Small tables with named rows and columns. After each table, cells are looked up by row and column.

Bigupek =
fields: Fupovag, Nalela, Digom, Tivizep, Debabuv, Bufeti
Dudi: [1.11, 2.13, 5.73, 4.35, 6.33, 3.62]
Ton: [7.26, 3.60, 4.72, 6.55, 3.75, 4.72]
Lov: [3.26, 0.53, 4.43, 1.79, 6.46, 5.04]
Pomuf: [1.79, 1.79, 6.72, 3.79, 5.82, 3.68]
Kif: [1.47, 4.05, 4.13, 2.71, 6.59, 4.14]
Duzero: [4.90, 5.21, 6.94, 5.22, 9.44, 6.55]
Kema: [4.22, 7.06, 6.03, 5.20, 1.34, 1.87]
Dur: [5.36, 4.77, 0.99, 3.37, 2.45, 2.95]
Vima: [3.65, 6.07, 3.45, 8.02, 5.15, 4.78]
Zuse: [3.75, 2.59, 6.33, 4.19, 1.87, 3.79]

Digom of Ton is 4.72
Tivizep of Vima is 8.02
Nalela of Dur is 4.77
Nalela of Dudi is 2.13
Debabuv of Kema is 1.34
Nalela of Lov is 0.53
Bufeti of Pomuf is 3.68
Debabuv of Ton is 3.75

Rud:
	Fugapu	Zumuro	Mutu	Zete	Bituse
Mepidiz	93	80	206	133	119
Mem	98	168	132	90	111
Sopa	98	86	191	131	155
Tulosek	146	79	130	181	159
Kide	63	176	105	120	103
Mupokan	191	93	134	169	198
Zovibe	25	170	100	189	107
Saviz	152	169	96	79	159
Naza	105	171	85	82	75
Mab	19	177	138	117	70
Saf	115	70	168	140	121
Pov	149	158	113	65	62

Fugapu of Tulosek is 146
Fugapu of Sopa is 98
Mutu of Mem is 132
Fugapu of Naza is 105
Bituse of Sopa is 155
Zumuro of Pov is 158
Zumuro of Saf is 70
Fugapu of Mab is 19
Zete of Mem is 90
Bituse of Mepidiz is 119
Zumuro of Mab is 177

Liduri:
|  | Godazo | Vez | Vozutin | Fus |
|---|---|---|---|---|
| Depul | 18.876 | 67.675 | 68.346 | 20.590 |
| Vakuda | 69.451 | 74.748 | 15.800 | 76.582 |
| Kapi | 71.807 | 73.477 | 18.060 | 77.679 |
| Pef | 19.513 | 68.841 | 22.037 | 21.572 |
| Zitozof | 75.206 | 79.866 | 18.179 | 76.013 |
| Muf | 18.415 | 68.334 | 11.906 | 19.867 |
| Dorosug | 74.017 | 73.816 | 70.409 | 20.082 |
| Teg | 73.310 | 69.369 | 69.458 | 20.757 |

Godazo of Depul = 18.876
Vez of Teg = 69.369
Fus of Teg = 20.757
Fus of Depul = 20.590
Vozutin of Vakuda = 15.800
Fus of Vakuda = 76.582
Vozutin of Muf = 11.906
Fus of Zitozof = 76.013
Vozutin of Teg = 69.458
Godazo of Teg = 73.310
Vozutin of Dorosug = 70.409
Vozutin of Depul = 68.346
Godazo of Dorosug = 74.017
Vez of Depul = 67.675
Vez of Kapi = 73.477
Vozutin of Zitozof = 18.179
Vez of Dorosug = 73.816
Godazo of Vakuda = 69.451

Delum
|  | Ligon | Met | Zimisu | Ladovar | Bup |
|---|---|---|---|---|---|
| Vizaz | 9.708 | 39.147 | 45.939 | 16.898 | 51.718 |
| Patumef | 35.657 | 17.292 | -16.434 | 34.161 | -10.496 |
| Lisi | 49.566 | 37.809 | 0.271 | 34.414 | 45.776 |
| Mon | -17.776 | 29.939 | 0.021 | 23.902 | 68.394 |
| Mevo | 28.273 | 19.788 | 40.189 | 48.205 | 28.228 |
| Nupomov | 13.757 | 9.478 | 9.103 | -55.088 | 50.239 |
| Suz | 54.765 | 27.735 | 3.457 | -23.414 | 49.929 |
| Dapiti | 72.438 | 30.862 | -41.737 | -48.911 | 21.699 |
| Leva | 6.557 | 16.468 | 18.149 | 51.870 | -14.395 |
| Razezi | -2.239 | 40.097 | -8.863 | -8.729 | 34.244 |
| Vin | 40.968 | 54.235 | -15.591 | 7.425 | 48.334 |
| Gipiz | 10.996 | 28.052 | 39.361 | 29.859 | 38.545 |

Vizaz, Ladovar: 16.898
Suz, Ladovar: -23.414
Razezi, Ladovar: -8.729
Gipiz, Bup: 38.545
Dapiti, Zimisu: -41.737
Lisi, Ladovar: 34.414
Leva, Bup: -14.395
Suz, Zimisu: 3.457
Nupomov, Zimisu: 9.103
Patumef, Met: 17.292
Dapiti, Ligon: 72.438
Vin, Ligon: 40.968
Suz, Met: 27.735
Leva, Met: 16.468
Mon, Bup: 68.394
Patumef, Zimisu: -16.434
Patumef, Bup: -10.496
Suz, Bup: 49.929

Siposo.csv
,Zafenu,Vib,Pabufif,Lodan,Zop,Rotub
Fevazab,133,172,131,236,109,206
Fivalo,119,174,161,36,132,185
Gev,135,160,164,204,125,103
Siz,213,115,143,110,172,126
Vil,225,78,181,148,89,136
Tamo,144,154,189,105,237,137
Reka,249,84,166,122,179,127

Vib of Tamo = 154
Rotub of Vil = 136
Zafenu of Reka = 249
Zop of Vil = 89
Lodan of Tamo = 105
Pabufif of Siz = 143
Vib of Siz = 115
Zafenu of Gev = 135
Which row has the largest Zafenu? Reka

Gab:
fields: Fuzuron, Nit, Luru, Vifubuf, Tak, Feziker, Kapilo, Fas, Saro, Tedava
Fefon: [236, 50, 158, 148, 79, 157, 106, 61, 78, 105]
Nuzive: [106, 205, 97, 173, 72, 178, 43, 84, 66, 119]
Banozed: [185, 206, 80, 72, 147, 168, 56, 210, 145, 134]

Feziker of Banozed is 168
Tedava of Nuzive is 119
Kapilo of Nuzive is 43
Vifubuf of Nuzive is 173
Saro of Fefon is 78
Feziker of Nuzive is 178
Fas of Nuzive is 84

Table Regene
         Dige  Renatag  Sani  Diririf  Sededen  Bofi  Zomivof
Dov       174      130   148      116      114   150      126
Soki      132      137   163      120      111   121      162
Doga      165      202   166      178      144   141      174
Rezetev   146      207   204       61      218   127      177
Pulo      112      131   161      174      198    99      164
Let       177      221   214      163      176    28      143
Kuvasup   222      206    51       44      119    88      152
Mif       165      194   164      105      114   159      135
Vos        62      127   176      200      231   172      140
Nafu       46      215   202      190      239   165      147
Geb       178      138   126      132       86   158      206
Fasodi    113      128   230      153      193   182      192
Lem       144      197   236      212      199   148      118

What is the Bofi of Soki in Regene? 121
What is the Dige of Doga in Regene? 165
What is the Sededen of Doga in Regene? 144
What is the Sededen of Lem in Regene? 199
What is the Sani of Doga in Regene? 166
What is the Renatag of Geb in Regene? 138
What is the Sani of Rezetev in Regene? 204
What is the Sededen of Geb in Regene? 86

Nisenaf:
fields: Gom, Kopoke, Pok, Nasala, Nimeva, Gizivo
Dekito: [247, 162, 168, 74, 199, 152]
Pina: [41, 35, 160, 252, 99, 35]
Tirobi: [212, 217, 98, 147, 218, 130]
Ton: [35, 244, 187, 58, 120, 217]
Tid: [123, 121, 240, 148, 62, 49]
Rem: [36, 54, 166, 254, 239, 168]
Suvoson: [154, 31, 168, 166, 169, 88]
Nafisi: [124, 229, 240, 64, 227, 253]
Mun: [50, 94, 87, 39, 188, 147]
Nog: [152, 251, 192, 254, 209, 117]
Duveva: [126, 80, 92, 101, 253, 225]
Muzubo: [221, 126, 188, 197, 79, 222]
Lim: [241, 143, 246, 92, 233, 233]

Nafisi, Gom: 124
Tid, Gom: 123
Muzubo, Gom: 221
Pina, Gom: 41
Duveva, Kopoke: 80
Duveva, Nimeva: 253
Ton, Pok: 187
Duveva, Gizivo: 225
Pina, Gizivo: 35
Rem, Pok: 166
Mun, Nasala: 39
Lim, Nasala: 92
Mun, Pok: 87
Nog, Gizivo: 117
Lim, Kopoke: 143
Tirobi, Pok: 98
Lim, Gom: 241
Dekito, Kopoke: 162
Lim, Nimeva: 233

Rus =
	Doba	Fid
Pulofe	373	710
Nuriziz	792	383
Dizi	177	863
Zeg	489	619
Gomi	453	648
Govilu	846	340
Lof	901	297
Todafa	866	325
Tolel	486	621
Vasi	589	541
Gotib	898	300
Lakad	432	664
Kibu	180	861
Dupi	611	524

Doba of Vasi: 589
Doba of Zeg: 489
Doba of Gotib: 898
Doba of Kibu: 180
Fid of Nuriziz: 383
Doba of Govilu: 846
Fid of Lakad: 664
Fid of Todafa: 325

Tilu.tsv
	Filako	Zib	Sez	Kobuvi	Fotap	Ropas	Beku	Tov	Bopara
Mametur	54	36	44	68	142	118	142	195	116
Zub	68	83	83	134	108	80	153	130	108
Mota	182	170	79	183	148	25	137	118	139
Beb	16	152	118	195	164	163	238	122	51
Dun	76	91	149	98	98	69	188	108	9
Vifoz	51	178	93	178	127	161	210	172	20
Pag	167	187	95	184	105	33	121	105	122
Der	77	177	64	205	178	66	169	97	68
Miralek	180	172	135	153	140	80	165	153	140

What is the Tov of Zub in Tilu?
130
What is the Filako of Beb in Tilu?
16
What is the Kobuvi of Beb in Tilu?
195
What is the Ropas of Zub in Tilu?
80
What is the Fotap of Miralek in Tilu?
140
What is the Kobuvi of Vifoz in Tilu?
178
What is the Sez of Pag in Tilu?
95
What is the Ropas of Mota in Tilu?
25
What is the Sez of Miralek in Tilu?
135
What is the Zib of Mota in Tilu?
170
What is the Kobuvi of Mametur in Tilu?
68
What is the Filako of Pag in Tilu?
167
What is the Ropas of Vifoz in Tilu?
161
What is the Kobuvi of Dun in Tilu?
98
What is the Sez of Mota in Tilu?
79
What is the Fotap of Dun in Tilu?
98
What is the Ropas of Miralek in Tilu?
80
What is the Filako of Vifoz in Tilu?
51

